[125 124 121 129 128 135 153] -> 125, 153

[138 126 153 119 130] -> 138, 130

[135 131 154 158] -> 135, 158

[150 103 114 138] -> 150, 138

[139 113 119 105 127] -> 139, 127

[[129 101 152 132 148 155]
 [142 140 130 128 120 115]] -> 129, 115

[[142 154 127 131 105]
 [120 117 118 131 127]
 [129 129 128 128 129]] -> 142, 129

[122 148 124 153] -> 122, 153
---
array([142, 144, 145,  99, 153]) result: 145

array([[134, 151, 128, 128, 126],
       [123, 138, 126, 121, 134],
       [122, 126, 127, 123, 123]]) result: 127

array([143, 131, 148, 119, 151]) result: 148

array([[117, 145, 111, 126, 105],
       [114, 148, 107, 124, 105],
       [117, 144, 113, 124, 107]]) result: 113

array([107, 100, 124, 112,  99]) result: 124

array([138, 140, 135, 142, 151]) result: 135

array([123, 105, 134, 131, 122]) result: 134

array([155, 127, 122, 111, 138]) result: 122

array([127, 145, 103, 116, 135]) result: 103

array([[139, 105, 109, 105, 158],
       [156, 110, 101, 112, 157]]) result: 101
---
[[143 103 116 148 133]
 [118 137 150 130 120]] >> 103

[[133 129 139 147 123 123 115]
 [100 121 116 109 127 140 116]
 [140 134 146 157 128 124 124]] >> 121

[[120 140 148 105]
 [112 137 148 148]
 [113 143 154 121]] >> 137

[[108 131 120 139 148 102]
 [156 135 120 120 131 107]] >> 131

[[129 121 116 109 107]
 [131 108 138 143 136]
 [120 139 133 117 130]] >> 108

[[152 126 137 134]
 [157 136 137 129]] >> 126

[[101 143 138 103]
 [151 108 126 135]] >> 143

[[124 139 142 127 117]
 [136 104 122 117 148]
 [101 105 112 155 138]] >> 104

[[117 105 145 116 146 102]
 [132 124 140 129 135 119]] >> 105

[[115 138 111 134 106 114]
 [145 149 106 151 142 138]] >> 138
---
[105 108 123 124] Out: 124, 123

[[111 144 111 118]
 [132 108 158 128]
 [108 117 116 133]] Out: 158, 144

[114 113 108 151 103 124] Out: 151, 124

[140 156 123 137 128 133] Out: 156, 140

[113 120 123 101 120 135] Out: 135, 123

[121 133 154 114 112] Out: 154, 133

[141 145 106 147] Out: 147, 145

[131 120 128 119 154] Out: 154, 131

[122 145 118 131 129 116 155] Out: 155, 145
---
[137 134 149 128 107] => 149, 149

[[128 128 128 128 128 138 128]
 [147 127 114 115 129 151 115]
 [141 124 133 130 138 137 142]] => 115, 151

[[131 128 107 149 124 132 128]
 [128 128 122 131 118 133 126]
 [121 124 124 136 126 139 128]] => 131, 149

[141 131 105 132 138] => 105, 141

[[136 124 122 133 133 116 104]
 [132 124 117 129 130 123 124]
 [131 127 126 133 130 116 107]] => 129, 136

[117 112 150 122 114] => 150, 150

[154 125 135 115 108 155 156] => 115, 156

[134 122 126 146 118 105 139] => 146, 146
---
[106 117 143 122] => 106

[118 139 112 157 118] => 139

[[134 116 138 152 117 130 127]
 [139 133 136 119 115 118 107]
 [137 131 139 118 119 119 105]] => 118

[129  99 153 132 101 151] => 153

[101 116 104 130 138 129 139] => 130

[141 115 129 155] => 141

[[136 140 138 142 112 143]
 [120  98 120 113 127 141]] => 120

[122 102 126 115 130 120] => 126

[[145 126 131 129 129 138]
 [135 126 122 143 130 134]
 [129 124 123 139 128 153]] => 123

[[121 132 128 129]
 [156 112 141 115]
 [107 147 118 157]] => 107
---
[129 111 112 119 105 114] --> 114
[138 152 137 151 103] --> 103
[111 131 149 153] --> 153
[131 126 103 125 139 119 121] --> 121
[124 141 112 154] --> 154
[153 144 129 130 135 144 145] --> 145
[103 131 120 118] --> 118
---
[[122 148 133 116 141 113 120]
 [132 136 124 157 121 149 115]] Answer: 149

[[121 124 119 119 136]
 [118 126 138 124 126]
 [124 112 106 112 129]] Answer: 124

[[129 101 123 113]
 [124 117 116 108]] Answer: 116

[[131 140 143 136 119]
 [138 154 113 141 124]
 [126 124 120 114 135]] Answer: 141

[[145 123 148 133 134 145]
 [139 106 123 119 122 126]] Answer: 122

[[143 143 126 132 149 130]
 [134 122 137 154 128 136]] Answer: 128
